[[156 143 101]
 [141 127 116]
 [157 138 109]]
=>
[[127 116]
 [138 109]]

[[126 129 131 130]
 [122 103 125 146]
 [125 119 113 137]
 [135 130 131 138]]
=>
[[103 125]
 [119 113]]

[[152 135 154 112]
 [151 135 153 112]
 [157 141 136 115]]
=>
[[135 153]
 [141 136]]

[[115 147 117]
 [117 139 105]
 [127 143 149]
 [133 130 151]]
=>
[[139 105]
 [143 149]]

[[130 138 145]
 [110 125 103]
 [113 119 102]
 [103 134 109]]
=>
[[125 103]
 [119 102]]

[[139 141 129 139 125]
 [128 130 133 131 127]
 [131 130 146 121 141]
 [137 135 129 154 120]]
=>
[[130 133]
 [130 146]]
---
[[147 123 105 110 111]
 [153 143 136 136 139]
 [138 156 115 113 110]
 [157 100 113 115 114]]
=>
[[138 156 115 113 110]
 [147 123 105 110 111]
 [153 143 136 136 139]
 [157 100 113 115 114]]

[[121 115 134 135 122 141 136 125 116 116]
 [114 151 121 121 132 127 127 149 124 138]
 [138 106 128 133 131 131 138 114 122 112]
 [116 150 119 118 132 121 109 149 134 137]]
=>
[[114 151 121 121 132 127 127 149 124 138]
 [116 150 119 118 132 121 109 149 134 137]
 [121 115 134 135 122 141 136 125 116 116]
 [138 106 128 133 131 131 138 114 122 112]]

[[128 128 120 152]
 [122 122 109 145]
 [138 134 104 143]
 [125 125 117 107]
 [136 134 132 134]
 [155 150 117 129]]
=>
[[122 122 109 145]
 [125 125 117 107]
 [128 128 120 152]
 [136 134 132 134]
 [138 134 104 143]
 [155 150 117 129]]

[[128 127 131 134 128 128 124 131]
 [118 156 137 135 140 143 125 147]
 [129 145 119 122 140 112 136 140]
 [127 126 138 138 129 146 120 124]]
=>
[[118 156 137 135 140 143 125 147]
 [127 126 138 138 129 146 120 124]
 [128 127 131 134 128 128 124 131]
 [129 145 119 122 140 112 136 140]]

[[108 110 118 125 129 130 101 127 120]
 [134 145 135 133 117 124 142 126 137]
 [130 135 130 132 128 126 122 129 136]
 [126 129 131 124 130 131 133 117 117]
 [131 127 128 123 137 128 134 133 132]
 [133 135 130 122 129 117 138 127 138]
 [118 123 119 122 118 120 119 111 112]
 [136 132 131 118 138 114 139 117 128]
 [128 127 123 130 126 130 126 140 138]
 [135 124 126 128 129 135 117 132 122]]
=>
[[108 110 118 125 129 130 101 127 120]
 [118 123 119 122 118 120 119 111 112]
 [126 129 131 124 130 131 133 117 117]
 [128 127 123 130 126 130 126 140 138]
 [130 135 130 132 128 126 122 129 136]
 [131 127 128 123 137 128 134 133 132]
 [133 135 130 122 129 117 138 127 138]
 [134 145 135 133 117 124 142 126 137]
 [135 124 126 128 129 135 117 132 122]
 [136 132 131 118 138 114 139 117 128]]

[[133 128]
 [130 135]
 [129 114]
 [ 99 150]
 [109 141]
 [138 118]]
=>
[[ 99 150]
 [109 141]
 [129 114]
 [130 135]
 [133 128]
 [138 118]]
---
[[132 130 110 146 130 123 120 128 130 127 112]
 [105 126 140 134 127 122 120 127 127 140 116]
 [127 128 138 130 135 118 123 129 125 123 118]
 [121 127 136 118 123 120 133 124 127 127 140]
 [129 124 137 157 115 120 130 123 123 124 138]
 [133 132 125 128 119 141 124 127 133 138 116]]
=>
[[105 126 140 134 127 122 120 127 127 140 116]
 [127 128 138 130 135 118 123 129 125 123 118]
 [129 124 137 157 115 120 130 123 123 124 138]
 [121 127 136 118 123 120 133 124 127 127 140]
 [133 132 125 128 119 141 124 127 133 138 116]
 [132 130 110 146 130 123 120 128 130 127 112]]

[[124 142 133 133 126 131 132 132 142 128 133 124 131 127 130]
 [125 143 130 126 130 126 124 129 147 126 128 109 137 132 125]
 [133 136 119 127 132 121 126 120 147 130 126 111 135 133 125]
 [114 123 140 140 127 130 127 145 129 126 127 127 124 118 127]
 [125 131 124 128 130 143 127 132 117 130 139 134 128 131 128]
 [121 119 128 130 129 105 129 128 116 128 109 130 132 124 122]]
=>
[[114 123 140 140 127 130 127 145 129 126 127 127 124 118 127]
 [124 142 133 133 126 131 132 132 142 128 133 124 131 127 130]
 [125 143 130 126 130 126 124 129 147 126 128 109 137 132 125]
 [121 119 128 130 129 105 129 128 116 128 109 130 132 124 122]
 [125 131 124 128 130 143 127 132 117 130 139 134 128 131 128]
 [133 136 119 127 132 121 126 120 147 130 126 111 135 133 125]]

[[118 135 129 107 137 131 118 120 119 121 136]
 [140 131 124 118 136 131 142 114 123 131 125]
 [107 130 137 133 112 135 125 146 128 117 144]]
=>
[[107 130 137 133 112 135 125 146 128 117 144]
 [118 135 129 107 137 131 118 120 119 121 136]
 [140 131 124 118 136 131 142 114 123 131 125]]

[[129 130 134 125 128 131 127 128 132 125 128 135 127 129]
 [126 133 128 117 126 131 129 127 136 125 126 125 131 127]
 [127 126 129 130 129 132 125 128 126 134 129 129 128 121]
 [130 128 133 130 128 133 124 130 117 139 130 129 126 103]
 [131 132 124 127 129 133 134 129 119 126 127 118 130 128]
 [126 123 122 133 127 117 131 130 137 117 125 137 126 123]]
=>
[[129 130 134 125 128 131 127 128 132 125 128 135 127 129]
 [130 128 133 130 128 133 124 130 117 139 130 129 126 103]
 [127 126 129 130 129 132 125 128 126 134 129 129 128 121]
 [126 133 128 117 126 131 129 127 136 125 126 125 131 127]
 [131 132 124 127 129 133 134 129 119 126 127 118 130 128]
 [126 123 122 133 127 117 131 130 137 117 125 137 126 123]]

[[123 111 145 123 148 136 146]
 [140 131 106 150 134 129 130]
 [112 145 131 125 107 113 110]
 [141 126 110 146 128 133 133]
 [140 134 120 114 113 130 113]
 [124 121 148 103 128 131 128]]
=>
[[124 121 148 103 128 131 128]
 [123 111 145 123 148 136 146]
 [112 145 131 125 107 113 110]
 [140 134 120 114 113 130 113]
 [141 126 110 146 128 133 133]
 [140 131 106 150 134 129 130]]

[[140 145 113 117 129 112 134 145]
 [140 151 114 122 130 113 133 137]
 [140 105 141 132 128 112 134 154]]
=>
[[140 105 141 132 128 112 134 154]
 [140 151 114 122 130 113 133 137]
 [140 145 113 117 129 112 134 145]]

[[117 115 131 136 133 129 133]
 [138 134  99 131 130 123 137]
 [129 122 111 132 127 125 141]
 [125 133 132 126 126 134 124]
 [136 122 125 125 128 125 134]]
=>
[[125 133 132 126 126 134 124]
 [117 115 131 136 133 129 133]
 [136 122 125 125 128 125 134]
 [129 122 111 132 127 125 141]
 [138 134  99 131 130 123 137]]
